One vector is turned by the same rotation once a step. Each row is the vector after some number of steps, and that number follows the row.
The counts run from 0 to 749.
[ -4  -5  -9  -4   5  -2  -3   5   1   3  -7   4  -1 -29  -7   2   5   8
  -8  -9   8   5   3   7  -6  -3  -5  -2  -4   8  -5   3  -6  -4   8  -3
   3  15   0  -9  -1   5  17   8   4 -17 -13  -7   6  11   9  -4  -3   2
   4   5   9   4   2  -9  12  -1  -3   1  11   7   8 -10  11   9  -5   8
  -6  -7  14   4   0  -2  -1 -16  11   3   4  -2   5   3  -1  -4   9   6] | 572
[  0  -6   7   4   4   3  -4  14   5   6  -9 -11  -5 -19  -4   5   3   1
  -9   5   3  -6   9   6  -2   4 -11   6  -4  -1   3  -2  -7   4  -4 -11
   3  12  -5 -10  -2 -14   7   1   6 -10 -11  -2   7  -1   4  -9   7  -6
  18  -2  10   8  12   3   4   2  -4  -1   7   5  -2  -2 -14  -5  -6  13
   2 -21   5  10  -3   9  -1 -13   9   2   4   3   1  -5  -9   0  11   2] | 712
[ -4   2   1   6  -3   6   0  11   9  12 -18  -4   4  -4  -4  -2   9   6
  -1  13  -2  -8   4   6   1  -3  -1  -8  -7   0  -3   2 -10   4  -5   1
  20   3  -5 -21  -6  -4  10  11   3  -8 -21  -3   9 -11  -8   5   9   0
   6 -11  -9  -6  12   6 -11   9   1  -4   8  12   3  -2  -5   0  -2   4
   9 -13   4   7 -11   8  -4  -3   1   5  -9  -8   2  -6  -2   0  -3   5] | 668
[  7   8   1   7   2   1  -2  17  -1   2  -9   4   3  -3  -6  -2   3  -8
   1  20  -7   9   8  -1   3  12  -1  -8  -9  -3  -3   6 -16   3 -17   3
   7   2 -15  -6  -9  -9   5  10   5 -12 -11   2   7   5   6   0   2   7
   3  -9  10 -13  12 -11  -3  -2  -9  -1   6   9  -2 -11  -5   4 -10   7
  -1   4   6  -1  -2   5  -9 -11   4  16   7  -4  12   1   1   5   3   2] | 378
[ -8   4  -4  12  -1   6   8  -1  13  12   0  -4  -2 -10   4  -7  10   8
  -1  -3  -7  -1   4  16  10   1   6  -1  -5  18  -5  -5   3  -2  -2   6
  10  -7  -7   0 -10  -9  -7  11   7  -9 -27  -2  10  -8  -8   2  -1   7
  -5 -10  -3   1  10   2  -4   9   0   3   4   9  -5   9   0  -8 -11  12
   9  -2   0   5  -5   7  -1   7  -7   5   6   2  10   6  -7   0  -8  10] | 264
[  7   0  -1  -2   0   2   8  11  19   2 -13  -2  -7  -7   0  13   4 -10
  -4   2   0 -19  -4   7  13  -2   1   0  -3  10  -3 -11  -2   9  -2  -8
   0   9  -9  -5  -3 -18  -6   2   8   0 -13   6  20  -9   6   4   5  -7
  17  -3  -8   4  14  -1   4  11   2   2  11   6   3   4   1 -10   5   2
   5 -16  -5   3  -7   4  -4   3   7   6   4 -10  -1  -2 -15   0   1  -1] | 50
[  5   3  -7  -3   5  -5  -4  -3   8   8 -17   9   2  -8 -12  12   8  -1
  -8  14   3 -13  -9  -5   6  -4   7  -6 -14   7  -3   4  -6   4  -4  16
  12   5 -14  -7 -16   5   0   6   4  -6 -13   6   8  -9   3  10   6  -7
   2   9  -1  -3   9   9   6   3   0 -13   9   8  11  -5   7  -5  -7  -8
   8  -8   4   3  -4  -9  -6  -1   6  14   6   3   6   9   7   1   0   4] | 384
[ -4  -2  -2  -3   8   6   8   1   5   7  -6   2  -3 -17   4   4   1  -3
  -1  -4   3  -7   4   5  10  -5   4   2  -3   8 -11   9  -4  -9  -3  -6
   8  12  -6  -3   9  -5   2   0  14  -2  -6  -3  15   3  -1  -4   7   6
  10  -5  -6   9  10 -15   3  11   8  -5   7   3   7  -6  -1   3 -12  12
   4 -13   6  -3  -9  13  -7 -18  12  10   6  -1   8   1 -19   1  -1   0] | 333
[  4   1   9 -11  -4  10  12   8  16  -5   0  10  -2  -8  12  14   9   1
   1   0  -2 -11  -2  10  -6  -5  11   2  10   6   7   6  -4   7   0  -3
  10  -2   0  -7   2  -8  -8   3   6  -6 -13  -6  -1 -18  -6   2  -5  15
   2 -12   2   9  13  -7  -2  -7 -12   0   3  14   1 -12   1   6  -6   6
  -4   0   5  13  11   6   2 -14   1   5  -5   1   4  -7  12   4  -2  -6] | 476
[  0   0  -2   2   3   6  22   1  11   3  -6  -3  -2 -17   0   6  10   2
   2 -11  10   4   5  10  18  -6   5  14  -2  13  -7   0   6  -8   7   3
   5  -5 -12   3   1 -10  -7  -2  10   0  -7   4   9  -7  -6   2  -7   0
   4   1 -11  10   9  -6   5   7  -2  -6  10   9   5  -2   4  -7  -9  11
   9  -3   6   4   5  15   1  -4   9   7  15  10  10   5  -6  -8  -7   0] | 482
[  3  -2 -10   7   4  10   7   4   2  -5  -5  -7  -6 -19 -13   5   4  -5
  -5  -6   1   2  11   9  20   3  -3   6 -11   6  -8  -8  -7   3  -1 -11
   6   8 -10  -7  -7  -2   6   5   0  -6  -1   1  21   2   7   8   6 -10
   8   3   3  -4   0  -9  10   5   5  11  11   4   3  -4   3  -9 -12   4
   5 -16   9   1  -5   0   2  -2   8   6   2   1  10  -2 -11  -1   3   3] | 309
[ 13   2   8   0   0  11   6   2  11   6  -6  -2  -6 -18   3  12  -5   0
  -1   4  -8 -15   5   2   1  -8   5  -4  -1   8   2  13  -2   3  -6   0
  13   5 -11   1   0   3  -4   2  12 -11  -5   7   3 -18  13  -4  13   6
   3  -4   3   5  10  -5   0   1   3  -2   2   8   8 -14  -9   2 -10  12
   3 -19   7  12 -10   1   1 -14   3   6  -2   4  10  -4  -1   4  -1  -5] | 736
[  6   3   1  -2  14   0   1  10   1  -5  -6  -8  -6  -6  -5   0  14  -4
   3  -1  10  -1  13  -1   8  11  -3   5 -14  -7  -9  -1  -6  10  -4  -2
  -8  11  -1  -5   0 -17   3   1   2   7 -18  -2  13 -11   8   6   6   1
  15  -7   8   2  18  -4   5  -6  -9  -5  12  10  11  -3  -4  -8 -12  13
   6  -7   0   1  -3   5 -11  -2   4   6  10   4   7  12  -6  11  -3  -2] | 202
[  4  -5   8 -10   1   8   6   3  13   4  -5   2  -3 -15   2   6   2  -2
  -6  -3   6 -15  -2   7   3  -9  -3   6  -5  -1  10   0  -4  -2   4   1
   4   7 -12 -12   5  -7  -1   1  10   0 -18   9  13  -8   9  -2  -1  -2
  12   5   1   7  21   2   1   4  -1 -15   6  16   7  -6  -7   7 -10   3
  -2 -13   2   6   1  15   6 -16   7   0  -8  -6  -7  -1  -3   5   7   0] | 73
[ -6   6   2   4  -2   4   8  10   7  -2  -6  -7  -5 -14  -2  -6  10  -1
   2  -1   7   9   4  10  12   4  -4  15  -7   5   3  -6   0  -7   2  -1
   0  -5  -5  -1  -4 -19   1   1   4   2 -17   4  11  -6 -11   3  -7   7
   8 -10  -4   6  11 -13   1   5 -10  -4   9  13  -1  -4  -8  -3  -9  11
  10   0  -1   1   6  24  -6  -6   9  14  11   5   9  -1  -9  -2  -4   1] | 484
[ -1   6   5   1   2  -6   0  12   2   4 -13   4   2 -18  -5   4  12   2
  -3   1   8  15  11   5  -3   0   4  -5  -4   4  -3   5  -6  -5   7   8
   1   4 -10  -1 -12  -2   4   9  11 -15 -11   0   0 -11   3  -1 -12   4
  -6   1  11   2  11  -8   0  -7 -16   0  16  11   4 -15   5  -1   1  16
  -7   3  16   4   6   2   0  -7  -1   4  16   4  11   7   6   0  10   2] | 638
[ 11  -1  -1  -3   3   2   0   6  11   1  -6   4  -1   1   0   2   5  -2
   6  13  -9 -13 -13   2   2   0   4   0  -6  14 -10  12 -14  19   1   5
  10   6   8  -7   5  -6   4   5  -3  -5  -7  -3   2 -10  -3   0  15  13
  12  -9  -9   9   6 -13   5   8   2  -5  -1   5  14  -1  -5  -4 -13   8
   5 -13  -2  12 -15   6  -7 -11   8  14   8   5   2   3   6  -6  -5  -4] | 185
[  9   1  -7   6  -2   4  -4   2   6  10  -5   7  -4   1  13  -1   1   4
  -7  12 -11 -12 -14   4  -4  -5   2   1   0   9  -2   6  -2  15   2  13
  13   1   1 -14  -1  -2   2   4   2 -15 -16 -10  -5  -3  -7 -13   6   3
   2   0   7  11   8   6   4   4   1  -6  -1   4  10   1   4   5 -21   7
  -6  -6  -6  20   4   3   3  -7  -2   3   5   6   4  10   9  -9   5   3] | 142
[  8   3  -5  -3  -6   4  -3  -2   0   0 -10  15   0 -20  -2   3   4   2
  -6   8   1   6  -8   4  -3 -14   3   1 -11   8  12   9 -13   3   9  10
   5   2  -6 -12  -9  10   3   3   0 -12  -5   8   1  -9  -3   6  -4   9
  -8   5   6   7   5 -20   0   0   3  -9   8   9   7 -15   4   8  -5   5
  -5   7   7   6   0   9   5 -15   6   7   6   3   7   0  13  -5  10   1] | 368
[ -1   3   2   8   2  -1  -1   2   4  16  -3   0   1   0   0  -6  17  -1
   0  12 -15  -2  -7   6   0   8  10  -2  -7  14 -14   8 -12   5  -6   3
   7   7   0  -3   0 -12  -1  12   6 -15 -21   0  -2  -4   0  -1   8  14
   7  -9   1   3  10   1   3   5  -2  -8  -6   4   9  -2  -7  -1 -14   6
  -2  -7   1   5  -7   6  -9 -11  -5  18  10   1   9   8   1  -4  -1  -3] | 401
[  6  -7   0  -1  -1   5  10  23  15   4 -12   0  -3  -9  -3  17   0  -1
  -5   3   0 -10   0   4  -6 -11  -3  -4   3   1   2   5   5  13  -9  -3
  10   0   1 -17  -7  -8   6   7   7 -11 -10  -1   2 -12   1   2  12  -5
  12  -6   0   7  11  -8  -6  -1 -13   0  -1  11  -1   1   7   0   9  11
  11 -13   2  20   1   0  -2  -8   8   6  -5   0   4 -16   0   2   0   2] | 453
[ -2  -9   1  -3   5   4  10   6  14  -7   4  -5  -3 -15   4  10  11   0
  -3 -15   9  -2   7  10  10  -5  -2   7   5   8  -9  -7  21   0   5   3
   3  -1  -5   1  -2  -7   8   1   8  -2 -16 -12   2  -8   7  -5  -3  -4
   4   7   0  15  10  -1   1   2 -15  -4  13  13   8   6   9   1  -7  11
   6 -11   3   8   8   8  -5  -5   5   4   5   6   7   8  -5   6  -3   9] | 61
[ -2  -4   0  -5   7  -5  11   2   5  10  -4  12  -1 -18  -2   8  14   1
  -3  -5   2   5   4   6  -3 -11  14   2  -3  10  -8   7   8  -7   2   1
   1   8   0  -9   5  -7   1   7  14 -11 -11   1  -4  -2   2   1  -5   8
   3   2   5  14  11 -14   2   3  -9 -11  -5   6   4  -6  15  14   1  13
   0  -2   8   3   6   8 -10 -16   2  15   7   4  10   5  -2   6  -3  -2] | 615
[  9   1  -2   1   2   5   3 -10   7  -5   2   9   1 -16  -1  13   7   5
  -4   3  -4  -7  -7   4  14 -14   3   3  -5  17  -3  10   5   4  -4  10
  16  -6 -14  -4 -11  -1   0  -1   3  -5  -3  -6  -6   1  -5   1   2  -2
  -5  13  -4  17   2  -5   3   7  -5  -2   7   3  -3   0   6   6 -17   0
  10 -12   2   9   0   1  -5  -2   5  10   4  15  14  11   9   4  -2   7] | 102
[  4  -4  -3   2   1  -2 -11  16   8   5 -11  -2  -5  -5   9  -3  -2   2
  -8  14  -1  -9  -9   3  -5   1  -9   0  -2   7  -3   2  -3  14  -1  10
   8   6   8  -6  -5  -3   9   0   4 -15 -17  -7   3  -8  -8 -13  13   2
   8  -7   1  10   9   2   9   2   1   0  15  11  14  -1  -7  -6 -14   8
   3 -11  -6  20   0   2  -3  -8  12   6  15   5   6   3  -2 -11   5   5] | 562
[ -3  12   9   0  -3   3  -7   6  13  -7  -9   1  -4 -22  -1   2   7  -2
  -3  -1   4  -6  12   7   2   0   4  -6  -2   5   6   2 -14  -1   9   1
   1  10 -11  -2  -8  -5  -5   3   7   1 -14  -2  14 -16   1   1  -8   5
   1   0   6   5  14  -8  -7  -4   4  -1  20  12   2 -15  -7  -8  -6  10
  -3 -12  13  -4  -8   3   2   3  -5 -14   6  -3   4   6  -6   8   8   1] | 489
[  4   2   7 -15  -1   4  18   4   6  -3  -7   6   2  -7   5  15  10   0
  -1   4   4 -10   4   5  -1  -4  14   4   5   5   7   8 -11   7   6  -5
  11   4   1 -16   6 -13 -10  -1   1  -5 -10  -8   5 -12  -6   8  -6  11
   5 -14   0  13  12  -6  -1  -4  -3  -2   0   9   3 -14   4   6 -10   0
  -1  -1   0  13   9   5   1 -18   6   6  -4   7   3  -6  10   3   0  -8] | 475
[  7  -7   3  -4  -3   5   1  10  -3  -6   6   6   3 -10  -4   8  18   1
  -3  -3   1   4  -6  13  -5  -2  -1  -2  -1   8   4  -3 -13  16  14  -5
  -3   4  -3 -10  -5  -2   7  11   1 -14  -8  -3  -1  -5  16   6  -1   8
   1   2  10  11   8 -11   3  -4 -19  -1   2   8   3  -2   7   2  -2   6
 -11  -4   8  12   0   4  14 -10  -1   1   0  -1   1   2  20  -3  13  -1] | 434
[  8   6   0  11  -1   3   7  17   9   0  -5  -6  -1  -2  -4  -5   3   5
  11  11 -14   1   1   7   3   9  -2  -1  -3  12   0   1 -18   6   4  -1
   9   2  -4   0   2 -15   2  16  -4  -9 -15   4  10   6   9  -1   3   7
  18  -6   1  -9   5 -15   3   2  -7   5  -2   9   4  -3  -4  -2  -5  11
  -4  -9  13   9 -13  15  -1  -4   0  10   8  -1   6  -2   3  -8  -2  -2] | 444
[  3  -2  -7   4  -3  10  -8  14  -4   5  -9   6   3 -13   2 -11   7   3
  -3   0  -1  13  -3  14   0   1 -10  -2  -5   0   0  -2 -10   2   6   3
   6   3  -2 -14  -5  12  17   8   1 -17 -14  -4  12   1   3  -3   4   7
  -8  -4   5  -5   9 -16  -1   3  -6   1  14  15   7  -8   4   7 -11  10
  -5   5   3   2  -2  15   8 -10   7   4   1 -11   6  -2   1  -1  14   7] | 151
[  4  -2   8   0  -4   8   6  -5   8   4   3   7  -2   2  -8  10  23 -10
 -11   5  -7 -11  -8  14  10  -3  12   9  -6   7  -4   1  -6  12  -7  -7
  11  -5 -10  -9  -8  -8 -10   3  10  -4  -6   1   2 -20  -7   8   3  -4
   6   3  -4  13  16   3  -3   5  -5  -6  -8   6  -2   6   0  -9 -11   4
   8  -8  -4  10   2   1   3  -8 -10   7  -3   1   8  -2   8  -1   8   1] | 253
[ 11  -5  -8   3   3  -6   3   4  11   9 -11   4  -5  -2  -5   6  11  -2
  -8   1   0 -17 -11   5   5  -2   4   0  -7   9  -3  -7  -2  10  13   5
  -1  10 -10  -8   0 -12  -4  12   3  -4 -19   5  13   3  11   0   3 -11
  22  12   3   6  11   8  12   6  -2 -11   1   5   5  11  12  -7  -1   2
  -6 -16  -1  12  -3   0   2   4  -1   1   5   1  -1   9   0  -6   6   3] | 427
[  6  -2  -4  -5   5   5  17  13   8 -18   3   0   0  -9 -10   9  12   1
   5  -5   3   4   8   8  12   7   1   5   0   8  -1  -7   1   6  -2  -2
   7  -4  -8  -1  -6 -10   0   9  -5  -1 -16  -8  10   1  11  11  -8   1
   8  -5   1  -3   6  -7   8  -4 -22   7   7  10  -1  -1  14   1  -9   1
   9   1  10   5   5   0  -8   1   4  13   2   8   9   0   4   9 -13   4] | 460
[ 11   4  -4  14   0   4   1   6   6  -4   1  -9  -9   0 -12  -4  15  -1
   0   8 -17  -2   4   6   6  11   0   0  -8   7  -4  -7 -11  16   0  -4
   6   4  -3  -3  -9 -18   3  16  -8  -9 -18  -3   3   2  12   6   6   1
  16  -2  12  -5   7   1   3   0  -9   6  -3   6  -3   5  -4 -10 -11   6
   0 -16   3  10 -10   2  -3   6 -12  13   1   3   8   4   9  -2   0   0] | 25
[  5   8  -4   8   0   2   6  -2   2  13 -12   1   4  -1   7  -1   7  11
   2   7  -5  -7   5   7   5   0   6 -11  -6   5  -6   7 -15   7   7  14
  10   6 -13  -8   0   1  -7  13   1  -3 -19   1   8 -11   8   1   3   2
  -2   0   1  -5  13  10  -4  -2   4  -6  11   9   9  -3   5  -9 -13  11
  -7  -7   7  12 -12   1   8   8  -7  -6   4   5   6  17   5  -5   5  -1] | 4
[  8  -7  -1  -3  -4   0   6  15  -3  -9  -8   7   2   0  -3  10  13  -1
  -1   5   3  -2  -5   9  -4   2   3   7   0  -1  -3   3 -16  16  14  -8
  12   7   2 -16   7  -3  10  10  -6 -10  -4  -9   8   0  -1  -3   0  -2
  15   1  -2  10   8  -9   8  -5  -9   1   0   8   8  -3  11  -2  -8   6
 -12  -6   6  17   8   8   5 -15  -2   1   2   2   1   1  14  -9  11   1] | 432
[ -4  -2 -13   5  -2   4  -1   5  13   1 -11   8  -3 -10   7  -2   7  -1
 -10  -3  12   3  -3  10   7  -3   4   4  -1   4  -8  -7  14  -8  -1  11
  11   0  -4  -7 -11  11  10   3   6 -13 -19 -11   8 -11 -14  -4  -3  -3
  -5  -3  -3   0   7   1   4   1  -4   1  18  13   9   0  11   0 -11   4
   7   1   1   5  13   1  -6  -3   4   6   7   0   9   5  -8   2   2  17] | 127
[  4  -1   7  -7  -5   8  -1   7   8   2  -4   2   0  -4  12  14  10  -1
  -6  -1  -5 -19   2  14   3  -2   8  -8   8  10  -3   3  -9  13   9  -6
   8  12   1  -9   6  -3   2   4  10 -11 -10 -11   6 -13   9  -5  -1   6
   1  -1  -1  11   9   0  -5   3  -1   0  12  13  11  -7   2  -2  -7   7
 -13 -17   4  11  -9  -1  10  -7  -3  -7  -2  -5  -2   5   1   1   8  -7] | 693
[  8   4   1   4 -11  12   1   7  12   7 -10   7  -1  -3   9   7  -5   6
  -7  16  -8  -9  -4   2   1  -9   0  -2   1   4   7   8  -3   7  -9   9
  23 -10  -8 -16 -10  -1   2   2   9 -17 -12  -3  -5 -11  -9  -7   5   3
  -4  -6   2   1   9   3  -7   3  -5   2   5  11   2  -6  -6   4 -10   4
   2  -5   0  17   5   4   4 -11   5   9  -2   5  11  -7  12  -1   1   3] | 519
